A single turn carries every row of the set below to another of its rows. Some are shown first; where does it send the rows asked next?
mozel: [-22   7   1   5  -8  10   1   0 -10   0  11  -7 -17  16 -17  -7   3   8
  -3  10  -1  11 -17 -12   6  25  -6   1  18 -15   7  -5  -7]
buteg: [-24   1  -2   8 -12  10   1  -6  -9  -2   9  -7 -17  16 -13  -7  -1  11
  -8   8   5  11 -14 -14   8  26 -12   2  22 -14   9  -7 -11]
vitu: [-14 -15  14  16  -7  -7  -8  -5  14 -15  -9   6   5   0   4  -5   0   3
   8   2 -10   9 -10   6   2  -4 -17   6   1  -5 -10  -5  -3]
sen: [-15   5   0   9 -18   1  -5   8  30  -6  18  -5   0  -4   5   3 -11  10
  -8  -2 -17   3 -20  -2   8   3  -6   2  15   5  15   2   6]
rokev: [-23  -1   0   8 -10   5  -1   3 -11   1   9 -12 -14  17 -13  -1  -5   9
   0  12   0  12 -11 -21   3  22  -7   2  17 -16   7  -3 -12]
teru: [-10 -14  17  10  -5  -4 -19  -4  24 -11  -4  -1  -6   2   9   2  -9   0
   7   1  -8  14  -8   3  -1  -4  -7   6   3  -6  -7  -3   1]
roroz: [-22   5   4   8  -4   8  -1  -1 -10   0   7  -6 -17  18 -17  -7   2   6
   2  12   2  12 -15 -11   4  25  -7  -1  15 -17   3  -5 -10]
Timu: [-28  -3   1   9  -8   6   2  -1  -6   1  12 -10 -16  19 -16  -1  -8   9
  -2  11  -2  11 -15 -17   3  24 -11   3  16 -17   4  -8  -4]
tute: [-13 -12   1   7 -20  -2 -11   1  25  -6   9   3  -2  -2   4  -1  -9  14
  -7  -7 -23   2 -23  -3   2  -2 -12  12   6   3   6   1   7]
bida: [-11 -11  10  14  -7  -4  -3   2  18 -10  -4   1  10   9   5   8 -12   6
  15   6 -15  16  -5   0  -6  -6 -11  -4   4  -1  -4   1  -9]
pes: [-22  -8  12  18  -3  -7  -6   5  19 -14  -3  -5   8   5   1   2  -6  -2
  15   4  -7   9  -6   5   4  -7  -6  -2   2  -6  -5  -8  -7]
did: [-25  -2   4   9  -8   7   3  -6 -13  -3   6  -9 -16  19 -15  -3  -4   6
   1  12   4  11 -11 -13   5  25 -14  -1  18 -18   1  -9  -7]
pimi: [ -5  -8  -5   7 -16   6  -8   7  20 -10  18  -5   2   9  -4   3 -16   4
  -6  -6 -22   3 -17  -7   8   0 -11   1  14   0  12   2  14]
Novez: [ -7 -13   9  14  -1   0  -9   3  10 -22  -6  -2   6  12  -5   3 -11  -4
  12   8 -10  15  -2   0   8  -5 -17  -4   6  -9  -4   0   1]
mav: [ -1  -1  18   5 -15   6  -7 -11  20 -11  -7   5   4  -3   3  -3   9  -1
 -11  13   3   5 -14   3  -1   5 -16  -1  14   6 -10   4   3]
ligi: [-22   3   2   6 -10   9   5  -4  -8  -1  12  -6 -17  15 -13  -4  -4   9
  -7  11   3  12 -14 -15   5  29 -15   1  21 -16   7  -4  -3]
tomin: [ -5   8  12   8 -15   5   9  -5  17 -16  -2   1  11  -7   2  -7  12  -1
  -6   7   4   6 -11  12  11  10 -14  -9  20   5   1   2  -1]
zus: [-25  -1  -1   8  -9   7  -2  -5 -10  -1   4  -6 -15  19 -15  -6   1   8
  -3  12   6  11 -10 -14   5  21  -9   3  17 -16   4  -8 -13]
Vuloz: [ -3  -5   0  12 -20   4  -2   7  26  -7  16   1  -1   4   9   1 -11  16
  -7  -6 -20   1 -15   1   8   2  -9   1   6   8  14   4   3]
vizuk: [-10 -13  12  18  -5  -3  -3   5  19 -12  -4   3   6  13   6   1  -7   7
  11   5 -13   8  -3   6   3  -9 -12  -2  -4  -1  -2   0  -8]
bufep: [ -4  -4  -3   5 -21   3  -2   0  26  -5  16   1   5   1   8   5 -13  13
  -4 -10 -21  11 -17   0  -2   4 -10  -3  16   8  14   3   5]
ber: [  1   1   8   6 -20   7  10  -9  15 -14  -3   5  17   1   3  -1   6   3
  -5   7  -2   6 -11   6  -3   8 -16 -12  19  10  -3   3  -4]
Razu: [-18  -6  -5   6 -17  -2  -3   5  22  -8  14  -1  -3  -3  18  -1 -10   6
  -7  -1 -18  -1 -21  -9   1  -1 -12   8   7  -3  11   1  10]
vade: [  4   0   9  11 -17   9  11  -4  16 -14  -3   7  10   2   3  -6  10   5
 -10   7  -2   3  -9  10   8   7 -18  -8  11   9   0   4  -2]
tuk: [-21   0   1   9 -10   7   4  -1 -14  -1   6 -11 -12  17 -16  -5  -1   5
   1   8   4  10 -11 -17   4  23  -8   0  18 -15   4  -7 -12]
vuv: [ -6  -4  -2   4 -22  -8  -8   1  25 -13  13 -10   1  -1   6   1 -11  10
  -4   2 -21  -3  -9   0   5   4  -4   6   4   7  12  -3   5]
kab: [ -9  -5  -7   9 -18   0 -10   6  19 -11  17   1  -4   5   4   2 -20  15
  -8 -13 -12   4 -18  -3   0   6  -6   5  12   9  11  -5   8]
Bafav: [ -3  -1  10   5 -22   4   3 -10  18 -11  -3  10   9  -9   2  -8  11   7
 -13   6  -5   6 -19   5   5   9 -23   5  13   6  -1   8   3]
Ser: [-20   2   1   9  -7  12  -3   3 -10   1  13 -10 -12  21  -9  -2  -5   7
  -2  12  -1  14 -13 -19   9  23 -10   5  14 -15   7 -12 -10]
Kiful: [  2   6   8   2 -23  -1   3  -6  20 -17   0  -5   9  -7   3  -3   8   5
 -11  17  -4  -1  -5   5   8  11 -15  -1  11  11   3   5   1]
vele: [-19 -12   7  14  -5  -8   0  -2  11 -16  -7   0   3   1  16  -3  -2  -5
  10   6  -5   6  -9   1  -2  -7 -16   2   1  -9  -7  -5   0]
gib: [ -5  -8  10  10  -9 -13  -6  -3  17 -19  -5  -9   3   2   5  -2  -7   2
  10  12  -9   8   4   8   6   0 -10   5   0  -1  -3  -5  -6]
fofed: [-17   3   0   6 -13   9   3   0 -10  -1  10 -10 -18  13 -13  -5  -2   9
  -2   6   3  14 -12 -15   7  27  -9   2  23 -14  10  -4 -11]
ren: [ -4  -5   2   4 -20   4 -14  -4  29  -6  10  -2  -3   0   6  -1  -6   6
 -14  -8 -13   0 -22  -2  -1   3  -6   4  12   7   4  -1  12]
fomu: [-22   4   2   6  -6   8  -2   1  -8   1  11  -5 -19  18 -16  -5  -2   8
   1  10  -3  11 -16 -12   4  23  -6   2  15 -17   8  -5  -9]
busol: [ -2   5   6   5 -21   4   4  -8  10 -16  -4   7   9   1  -1  -3   2   9
 -15  11   9   0 -13   1   1  13 -20  -4  18  16  -3   4   1]
geb: [-19   6  -1   6  -9  12   0   1  -9   1  13  -9 -11  19 -10  -3  -2   6
  -6  10   2  14 -13 -17  10  27 -12   5  19 -14   8  -9  -8]
tiva: [-11 -10  11  15  -1  -9 -10   1  10 -19  -9   6   1   8   3   3 -13   6
  10   7   1  15  -1   4  -2  -1 -14   2   1  -1  -8  -3  -7]
pap: [-28  -2  -1   8 -10   8  -4   0  -7   0  10  -8 -19  19 -13  -3  -4  11
  -3   9   2  12 -10 -18   5  20  -9   5  18 -17   8  -8 -13]
lagi: [ -7   3   6   4 -21   4  10  -8  14 -15  -1   5   5  -9  15 -10  10   0
 -13   8   2   4 -14   2   5   9 -23  -2  14   1   3   6   6]
turen: [  3   2   6   5 -17  12   4  -4  11 -18  -1   1  12   5  -8  -3   4  -2
 -14  13  -3   4 -12   0  11   9 -22  -9  21   3   0   9   8]
Gano: [-20   2   2   8  -6  12  -1  -1 -12  -2   9  -8 -10  20 -12  -5  -2   4
  -1  13   4  13 -10 -15   8  24 -12   3  17 -15   4 -12 -12]

pimi -> Novez
did -> ligi
Now find these:
Ser -> Gano
ber -> bufep
vitu -> Bafav
busol -> kab
fomu -> roroz
pes -> tomin
tuk -> fofed
Razu -> vele
teru -> mav
buteg -> pap
gib -> Kiful
vizuk -> vade

A single turn carries every row of the set below to another of its rows. Some are shown first; where does it send the rows asked next?
G: [  2 -17   4   0  -1  -1  -6   1  13  13 -13   5   3   3 -14  13  -2  -2
   6  -1  -4]
H: [  5   7   0   4  -4  -1   1   9 -10  -7   3   0  -6  11  20 -13  -4  -2
   5  -1   2]
W: [ -3   2   2  -4   5   5   5   2 -10 -15  -4   9   4   5  19  -9   3  -8
   0  -3   2]
Q: [  1  10   0  -2   3  -2  -1   3 -11  -7  -2   5   2   5  23  -8  -3  -5
   6  -6   6]
N: [ -1   6  -3  -1   2  -6   0  10 -11  -9   4   2   5 -21   6 -14   7  10
  -1   5   1]
V: [  3  -5  -3  -3  -1   6   0 -21  18  12   1   1   2 -10 -12   6   3   5
  -4  -1  -5]
T: [  7  -1  -4   1  -5   2  -3 -17  18  15   4  -3  -2  -7 -12   4  -1   8
  -2   0  -5]
E: [ -3 -14   6   0   2  11  -4  -1  -9  -3   1   1   5  12  -7  -9  13 -15
  -7   8   5]
K: [  5   7  -2   1  -1  -6 -18   0 -10  14   1  -5   8   9   4  -5  -4 -11
   6  -7  15]
Z: [  2 -15   3   0   0  -2  -6   1  13  15 -13   4   3   2 -14  13  -3  -2
   7  -2  -4]
B: [  0   5  -3   1   0  -7   0  10 -11  -8   6   0   3 -19   5 -15   7  12
  -1   6   0]
F: [  7  -5   2   9  -8   1 -10   6  -8   8   8  -9  -5  18  -5 -12   3  -7
  -1   6   6]
A: [  0   5  -4   1   1  -7   0   9 -12  -7   5   0   4 -20   7 -14   5  11
   0   5   1]
P: [  1  -1   4   2   0   6   7   7  -9 -14   2   3  -4  11  16 -14   4  -4
  -1   4   0]
R: [  0   4  -2   0   1  -5   1   9 -11  -9   4   1   5 -19   5 -15   7  10
  -2   6   0]
Y: [ -5  -2   2  -8   8   3 -11  -7  -9   3  -6   6  18   3   1  -2   6 -18
  -2  -4  12]
M: [  5 -15   3   0  -2  -3  -7   2  13  16 -13   3   2   3 -13  13  -4  -1
   8  -3  -4]
J: [  6  -6  -2   0  -4   6   0 -18  18  11   4  -2  -2  -6 -14   4   2   7
  -4   2  -6]
D: [  4 -16   4   1  -2  -2  -6   2  13  14 -12   3   1   3 -14  13  -3   0
   7  -1  -5]
L: [  5   0  -4  -3  -2   2  -3 -20  18  14   1  -1   2 -10 -10   6  -1   6
  -2  -3  -3]

A -> B
F -> E
Now find these:
Q -> H
T -> J
M -> D

A single turn carries every row of the set below to another of its rows. Some are shown first; where does it send the rows asked next?
kifeg: [  8   1   3  16 -20 -16  -5  23   7   1   0   2  -7  -5   4  -1   3   5
  12  11  -2]
buza: [  6   2  -7   1  -2  -8  -4  -2  15  -4 -14   0   9  -6   8   1  -9 -12
  -9  -5   2]
dide: [  8  -3   2  17 -25  -9  -8  24  -1   0   3  -5  -2  -1  -4   1  -1   4
  11  14  -6]
dof: [  5   2   5  15 -23 -17  -8  23  12   6   1   5  -6  -2  -3   4  -1   4
  11  15  -4]
vikek: [  9  -9 -17   9 -17  14 -13  -4  12   7 -18  11  -5  -6  -4   4 -12   7
   7  13 -19]
kodim: [ -5   7 -24  -2 -19 -15   2   3   2  -4 -12  10  -3  -1  -6   3  -6  -9
 -10   0  -6]
Bozav: [  7   4 -18   5 -23  -5 -15   6  -5 -16 -19   2   8   3 -15   6  -7  -9
  -5  10  -3]
kival: [  8  12 -16   6 -13 -16  -9   5   9 -13 -27  13   0  -4  -1   5  -1  -6
  -2   3   6]
Daz: [ -1   2  -4  14  -2  -4 -18  11  12  17 -20   6  16  -4  -7  -2 -18   5
   6  10  -1]
fezi: [ -2   3 -24   5 -27  -3  -4   3  -5   0 -10   2   1   9  -8  11 -13 -10
 -11  -2 -12]
danib: [ -1   1  -5  13  -4  -2 -19  11   9  17 -19   5  17  -2  -9  -2 -19   5
   5  11  -2]
bul: [  6  -1   4  16 -26 -12 -11  23   7   5   3   0  -2   2  -7   5  -4   4
  10  18  -7]
zifo: [  0   9 -22   8 -21  -8   0   2   6   4 -17  10  -6   7   5  13 -10  -9
  -7 -11  -7]
Mobuk: [ 10  -1  -7   8  -9   4 -10  -2   9   0 -13  -6  12   5   8  11 -16 -12
  -9  -8  -3]
safam: [ 13   9 -15  17 -21  -1 -16   5   3  -5 -27   6   3  11   1  18  -9  -7
  -2  -3  -1]
tiv: [  3  -4  -5  16  -6  -8   1   8   2  10 -18  18  13   4  13   3  -6  12
   5  -3 -21]
natuk: [ -1  -6  -8   6  -5 -14   2   8  -3   2 -12  16  16  -3   3  -7  -2  11
   2   7 -22]
zef: [  6  -9 -18   4 -15   8 -11  -4  12   3 -17  12  -4 -11  -8  -2  -8   6
   6  17 -17]
kubo: [ -4 -15 -15   0 -32   1  -4   4   0 -15  -7   4   8   4   4  -7  -3   4
   6   6 -11]
mimen: [ 11   0   5  23 -24  -8  -8  23   4   5  -1  -2  -6   2   6   7  -2   5
  13   7  -4]
rez: [  8  -6 -17   7 -13   8 -10  -4  18   7 -21  15  -8 -11  -1   2  -9   7
   8  11 -15]
gil: [ -2  -8 -13   3 -24  -7   0   3  13 -10 -15  13   0   1  18  -6   2   6
   9  -2  -5]
susur: [  2 -10  -8  13 -12  -2  -3   9  -9   6 -11  10  19   8   1   2 -10  11
   2   4 -28]
Vob: [ -2   1  -4  12  -3  -5 -18  12  10  16 -18   6  17  -4 -10  -4 -17   5
   5  12  -1]
zokem: [  2 -12 -12  11 -33   7  -6   3   6  -6 -14   5   4  13  17   5  -7   5
   9  -6 -11]
giv: [  8   2   6  20 -25 -12 -10  23  11   9  -1   2  -5   4  -1   9  -4   4
  11  12  -5]
mami: [  5  -4  -9  -1  -9  -2  -8  -1   3  -8  -8  -8  15  -2  -3   0 -13 -13
 -12   3  -4]

kodim -> fezi
zokem -> gil
safam -> kival
Now find these:
rez -> zef
buza -> mami
natuk -> susur
mimen -> kifeg
danib -> Daz
bul -> giv

